One vector is turned by the same rotation once a step. Each row is the vector after some number of steps, and that number follows the row.
The counts run from 0 to 149.
[  5 -15  -7  57  26  -2  42  -2 -15 -10   7  56   7 -16 -19  -1  -8  47
  -5  13  -8 -30  18   7 -39   2  33 -12   1  44   8   0  -2  -9  52   9
  13 -26  11  -8  -2  32  34  -1 -17 -36  53 -24  28   7  24  -7 -18 -11
 -14  42 -29  25  29 -13 -20  18 -45]	20
[-14   3  -2   6  50  -2  18  -1 -13  -3   4  34 -12   3  -5 -28  -1  33
  16  -8 -33 -49  -1  14 -14  10  26 -20  -4  18  28 -11 -21  -8  30  28
  19 -22 -12  14  44  12  31 -24  13 -49  39   2   9  -8   4 -20 -35  11
  35  85 -52   9   1 -10  -2  -5 -44]	128
[ 25   0  10 -25  -6 -32  43  33 -18  -8  16  31   0 -10 -10 -15   8  17
 -29 -37 -44 -15 -26  -3 -27  10   3 -23 -46   3  43 -17  -6  32  31   4
  39  13  11  14  32  18 -12 -43  20 -15  42  -5   2  13  35   2 -41  32
  20  47 -41 -13  -5  -6  -1   4 -33]	36
[ 10 -18  -7  50  15  -2  39   3 -25 -12  10  57   3 -16 -20   4  -2  44
   1  17 -17 -31  16   9 -33  -4  33 -21   3  44   5  -3  -9  -8  58  10
   8 -29  14  -9   3  21  25   9 -17 -39  42 -24  30   9  25 -13 -20  -4
   0  44 -35  32  28  -4 -24  14 -47]	21
[ 24 -28 -10  11  36   6  34 -31  13 -23  13  -5  23 -14  -2  -4   0  26
   5  36 -10 -30  10  21 -53 -34  20 -28  -4  44  45 -20  -5   5  47  32
  17  -9  34 -42 -28   3   7 -25   0 -44  18 -24  14  22  -6  26 -35  29
  -6 -23  -5 -18  29  32 -22  -3 -31]	83
[ 34  -8  22   1  -4 -14  35   4  -7  12  14  26  37 -17   3  -5   0  52
 -44 -26 -27 -26   8  35 -43   2 -14 -12 -42  26  37  -8 -28  33  50  12
  29  -7   7 -13 -12   7   9 -14 -22 -53  47  -5   8   3   9  -8 -70  16
  14   3   1 -11  18 -24 -25  32  -9]	146
[ 34 -28   1  23  21  -5   2  -9 -18  -8 -25  12  31   2  11  17  -3  48
 -29  22  -7 -25  -1  51 -35  17  17 -17 -18  26  38 -21   2  26  44  17
  33 -37   8  -4 -24   1  32   0 -28 -56  51  -4  15  44 -19  18 -44  25
 -12  23 -16  -1   2  -8   9   2 -38]	50
[ 15 -32  22  21 -15 -38  25  14 -38 -48 -24  61  33 -21 -23  -8  -8  20
   4   6 -20 -25  13  21 -58  14  12 -35 -11  51  18   6  -5   8  61   3
  41 -32   6  13  10   5  14  16  14 -29  33  -2 -15  13 -12  -5 -26  14
   2  40 -13  -1  11  31  21  13 -17]	137
[  7  -6 -10  52  30 -10  39  -9 -12  -3  11  51  13 -12  -8   0  -4  52
  -5   2  -7 -25  18   7 -39  10  29   1  -2  36  23  -6   5 -10  53   2
  16 -13  10  -8  -4  43  38  -4 -15 -40  59 -24  21   9   7  -8 -12  -9
 -20  45 -28  23  27 -26 -14  20 -46]	19
[ 44 -27  19  14 -11 -18  21   3 -46 -33  16  33  22 -19  -9   9   6  31
   8  31 -49 -19   1  -7 -32  -4  46  -4 -15  32  -3 -17 -30   8  51   4
   0 -13  11   1  37 -12   5  26  -2 -34  41 -16  30  -2  19  -8 -12  26
 -15  29 -56  49   4   0 -36   6 -42]	25
[-11   0   5  11  33   0  12   9 -16  -4  -2  30 -17   9  -4 -16   0  26
  12  -6 -39 -50  -5   2 -18   7  33 -18  -2  13  30 -11 -20  -8  34  22
  22 -28  -6  17  44   8  25 -23   5 -35  43   1   2   1  15 -19 -34  16
  24  89 -56  10  -4  -9   5  -4 -57]	129
[ 27  27  -6 -16  19 -27  32 -24 -12 -23  52  20  27 -11  -1 -31   8  46
  15 -21 -21 -31  -3   7 -37  10  31   4 -24  10  39 -18 -29   4  28  12
  10   7   6   1  49  25  16 -12  34 -50  25 -21  16 -21   9  -8 -15  32
 -16  52 -42   8  10 -21 -42   9 -10]	123
[ 10  13 -11  -4   0 -32  46   5  -3 -18  -9  56   9  -1 -18   4  -4  40
 -19 -46  -4 -27  -8  41 -56  12  -3 -31 -37   5  40  10 -16  -3  44  22
  33 -33  -8  30   9  38   1 -14  26 -54  18  12  -6  18  19   0 -44  26
   0  39 -30  -7  17  31  -1  -3  -2]	41
[  8  -2  35  -5 -15   1  22  13  11 -21  38  23  44  -6  15  -5  16  27
   6 -28 -70 -60   2 -23 -68   1  10  -9 -28  13  28 -14 -17  14  31  16
  26  11  31  -1  16  -1  -3 -19   4 -11  21 -26 -36 -18  34 -12 -31  40
   6   8 -18 -28   9   5 -31  25 -20]	5
[ 40 -12  33   3  -7 -23  32  -8 -16   9   7  19  42 -16  14   4   2  45
 -38 -17 -31 -21  -2  27 -49   3 -11  -5 -47  25  34 -18 -25  33  45  11
  22   6   8 -20  -9   3  11 -16 -12 -48  55  -7   0   6   4  -3 -67  18
  11   5   0 -16  19 -29 -19  32 -11]	145
[ 19 -20  28  28  -6 -31  12  12 -22 -29  -3  41  12  14 -15  12   4  24
   1  -5 -34 -43  -9  -9 -50  24  35 -20 -17  12  33  -8   9   5  48  -3
  46 -34   5  22  18  11  19 -12   8 -11  35  -1 -13  14   4   2  -4  40
 -15  67 -43   5  -9  -6   8   0 -67]	133
[ 25  -3  11  15  11  -2   1 -13 -19  -9 -29   8  35  15  27  36   6  41
 -20   9 -10 -18 -20  40 -44  15  31  -3 -31  10  34 -30  -7  22  37  21
  34 -20   3  -3  -9   7  25   2 -15 -61  57   3  -1  43  -1  18 -45  32
 -31  32 -35   7  -2   1  18  -4 -32]	48
[ 23 -17  30  14 -22 -27  28  13 -39 -41 -24  58  32 -31 -11   2  -5  10
  -1  13 -36 -13   5  25 -42  11  15 -30 -20  62   2  -4 -21  17  57  11
  21  -8  12  -2  23  -7  13  19  10 -36  44  -3 -27  12  12  -6 -40   3
   7  35 -18  -6   8  32  23  14   0]	139
[ 19  16   6   5  -1   6  11  -5 -16 -20 -36  20  21  13  22  34   3  28
 -12   3 -18 -16 -21  40 -35   9  42  -8 -43   9  21 -26 -23   7  32  31
  25 -19   1   6  13   2  18   4  -5 -64  58  15 -11  39  20  14 -59  29
 -23  44 -52   5  -2  23  22  -9 -14]	46
[ 33 -13 -13 -18  20  19  34 -13   7 -29  27   1  -3 -26  12  -8   7   7
   9  32 -37 -45   8  24 -31 -35  23 -27  10  59  33 -10 -21  11  38  31
  11 -20  34 -21  10 -32  12 -18 -10 -46   4 -24  10  14  13   5 -37  43
   6 -19 -15 -20  10  39 -35 -11 -29]	86
[ 57 -40 -20  12  -9  -8  23  17 -16 -26  -8  30 -13 -43  15   5   6   6
 -33  33 -16 -28  -3  45 -16   0  16 -25  -7  70  12  -9 -11  24  52  12
  23 -29  27  -2  -6 -17  25  -5 -38 -42  34 -11  24  45   6   7 -37   7
   6   9 -21  -3 -14   1  -3   0 -36]	54
[  5  23   0  21  22  -4  32  -7  -9  -2  15  41  15  -5  32   5   0  49
  -8 -14  -4 -27   2  -7 -41  25  44  25 -16  20  32 -23   3  -2  36   5
  19  22  20  -3  14  32  44  -5 -17 -42  68 -18 -13  14  18  -3 -16  -8
 -39  52 -34   5  12 -36   4  27 -32]	16
[ -1 -23  36   0  13   6  34 -13 -26  -5  18  17  32 -30  28  12  -9  22
  -2  10 -43 -24  20 -34 -46  -9  42  22  -2  10  27 -31   7   6  62   1
  24  30  28 -23  13 -27  17   0 -16 -24  65 -32 -32  21  11  -1 -19  12
 -27   1 -26   7  11   0 -12  46 -29]	111
[ -2 -27 -28 -15  43  11   1   3  26 -42  31  25  -5 -34  33 -57   4  18
  14 -11 -26 -65   0  10 -58  20  12  -8   8  33  43 -16  -6 -14  17  29
  22   7  20  13  13  21  20 -43   3 -44   8 -16 -27   9  -4  -5 -21 -17
  31  34 -28 -31  -8   2 -13   8 -15]	95
[-17 -10   8  10  22   9  23 -10 -28 -10  -7  53   8 -23   3  22 -19  19
   9  18 -40 -37  20  -8 -57 -20  39   7   8  45  16  -4  -8 -25  69  16
   8   7  11  11  22 -34  24  11  -7 -44  43 -10 -50   4  -3 -22 -21  -8
 -15   8 -32  -5  27  41  -9  22 -22]	107
[ 18 -33  27  30 -10 -40  21  11 -35 -46 -17  58  33 -14 -24  -3  -5  26
  -1   0 -21 -28   9  16 -63  29  11 -32 -14  41  27   6   4   7  59   1
  46 -37   2  24   8   9  14  13  14 -21  25  -2 -17  15 -13   1 -10  20
  -5  46 -15   1   5  21  12   9 -33]	136
[ -9 -13  -6  20  26  -8   5  -9  -9 -20   5  58  19   3 -16  17 -12  33
  -2   6 -20 -53   8  -2 -86  -2  33   7   0  46  30   4   5 -33  56  20
   9  -6  11  25   7   8  20   0   7 -31  25 -11 -52 -13 -11 -24   1  -3
 -29   5 -20 -21  31  24 -20  14 -32]	104
[ -9  20  -5 -16  12   2  36   9  -6  -9  24  65  29 -16  13 -16 -10  37
  -4 -42 -21 -58  21  27 -50  25   4  -2   5  29  35  -2 -19  10  30  21
  27  -7  18  29  24  -7  32   6  -2 -49  19 -17 -38  -8  18 -35 -24  10
  -2  24 -10 -22  18  19 -18  35   1]	10
[ 18 -35 -34 -29  35   3 -11  20  -2  -3   5  25 -13  -7   8  -8  -2  19
 -33  -8 -39 -39 -46  13 -38 -12  17  -6 -30  16  25 -26 -31   6   7  39
   0  28   4  25   7  -6 -27 -41  -2 -41  35   7  -9  16  28 -11 -47  -1
  30   1 -62 -18  -3  15 -33  -4 -30]	66
[ 14 -15  -5  -4  22  -3  31 -21  -3 -34  -6  -2  13 -17  22  20  -3   8
   6  31  -5  -6 -15  -6 -49 -24  52  -5 -24  26  33 -33  14  -8  43  24
  20  19  33 -21 -13  12  -4 -20   9 -35  53 -14 -14  54  14  39 -31  18
 -44  -7 -42 -12   9  43  16  -3 -23]	79
[  4 -31 -43 -18  39 -18  26   2 -17  -9  -9  46 -16 -20  -9   6 -24  19
 -29 -17   5 -28 -11  29 -57  -2  21  -6  -4  10  56 -11  24 -19  47  26
  31  -8  10  44  -8   5  -6 -26  10 -42  25   3 -19  48  -7   4 -17   4
 -26  -3 -37 -19  15  56  -3   1 -25]	73
[ 39 -40  -7  20  12  -8  18   7 -21 -14 -18  28   5 -19   7   9  -6  31
 -30  27  -7 -32   9  57 -26   3   9 -25  -5  51  24 -11  -5  32  50  11
  30 -39  22  -4 -25 -11  33  -4 -39 -46  41  -9  23  45 -14   9 -43  12
   0  12 -13   0   0  -5   2  -1 -41]	52
[ 52 -35  26   3  -7 -26  17  -2 -50 -33  23  28  32 -21 -15   0   6  31
   6  22 -47 -17   2  -5 -39   1  42  -4 -20  27  10 -25 -24  16  51  -4
   5  -5   7   0  35 -12   3  24   5 -36  38 -21  22  -4  12  -3  -9  30
 -13  30 -52  47   1  -7 -41  10 -33]	26
[ 10   1  27  -7  -9  -6  24   7  10 -22  39  34  52   1  14 -10  11  36
   1 -37 -56 -65   4 -14 -71  11  10  -7 -24  10  41 -15 -20  13  29  15
  31   3  24   4  16   1   4 -15   3 -17  13 -26 -36 -17  26 -16 -24  39
  -2   4 -12 -32  11   6 -36  23 -24]	6
[ 49 -39 -18  20   5  -2  22  12 -21 -23 -16  29   0 -31   7   3   1  17
 -35  29 -13 -27   2  49 -21   3  12 -27  -6  63  18  -7  -7  32  54   9
  29 -37  17  -3 -16 -16  28  -7 -38 -44  34  -9  25  46  -6   6 -42  11
   7   9 -13  -2  -1   2  -2   0 -34]	53
[ 44 -46  32 -13   8 -31  11 -12 -54 -21  20  21  42 -29 -17 -21  -5  41
   4   8 -44 -11  12   3 -41  12  19  -4 -16  16  32 -23 -23  29  46  -7
  17  -6  -3   1  32 -10   6  13  17 -47  30 -17  16  -2 -16   1 -16  23
   4  29 -35  39   5  -8 -38  17 -24]	28
[ 48 -63 -22 -21  21 -22  -5   0   4 -21  11  25  11 -40   2 -37  -2  32
 -24  -4 -23 -19 -16  39 -64  -2  -1  -6 -35  41  25 -16 -30   1  27  26
  -4  14  -5   4  -9  27 -24 -23   3 -63  12   4  11  16  -6   7 -49 -22
  28  -8 -34  -3   5  -1 -38   7   1]	62
[ -8 -16  38  -1  12   9  33 -12 -32  -6   9  28  25 -30  26  22  -6  17
   6  15 -48 -25  18 -29 -45 -10  43  21  -1  16  17 -31   3  -4  63   3
  23  31  27 -11  23 -40  23  11 -17 -31  66 -22 -38  16  10  -7 -23   4
 -27   7 -34   7  15  17  -5  32 -28]	110
[ 16  22  -4 -19  31 -25  29 -24 -10 -17  39  18  20 -12  -7 -39   5  47
  16 -24 -17 -36  -1  13 -41  14  25   2 -17   8  48 -12 -23  -1  29  13
  12  -4   0   5  45  29  22 -12  37 -59  23  -4  11 -27  -4  -9 -19  24
  -7  57 -37  12  12 -20 -42   7 -16]	124
[ 30 -10  -2   5  -4  -9  46  11  -7  15  12  41  10 -25   7  -4  -3  39
 -47 -33 -31 -41  12  54 -27   5 -15 -14 -26  24  29  -1 -24  24  40  12
  22 -22   9   3  -6  -7   9 -22 -27 -57  33  -5  17  13  25 -19 -72  16
  23  10  -6  -5  14 -15 -33  26  -8]	148
[-16 -11  14   3  18   8  22  -6 -36 -11  -1  43  10 -29  13  18 -14  17
   9  18 -43 -34  20 -12 -52 -21  44  15   8  38  13 -13  -7 -21  72  18
   6  22  17   4  28 -38  24  16 -11 -41  55 -13 -49  11   3 -24 -26  -7
 -17  10 -31   2  17  35   2  26 -24]	108
[-11 -13  -2  19  28  -6  12 -12 -15 -19  -1  63  14  -9 -19  18 -17  31
   2   6 -23 -52  15  -3 -75 -11  36   6   8  51  24   4  -3 -32  66  19
   8  -1   9  23  10  -4  19   5   3 -37  26 -11 -51  -8 -10 -27  -6  -5
 -24   5 -22 -13  34  34 -16  16 -30]	105
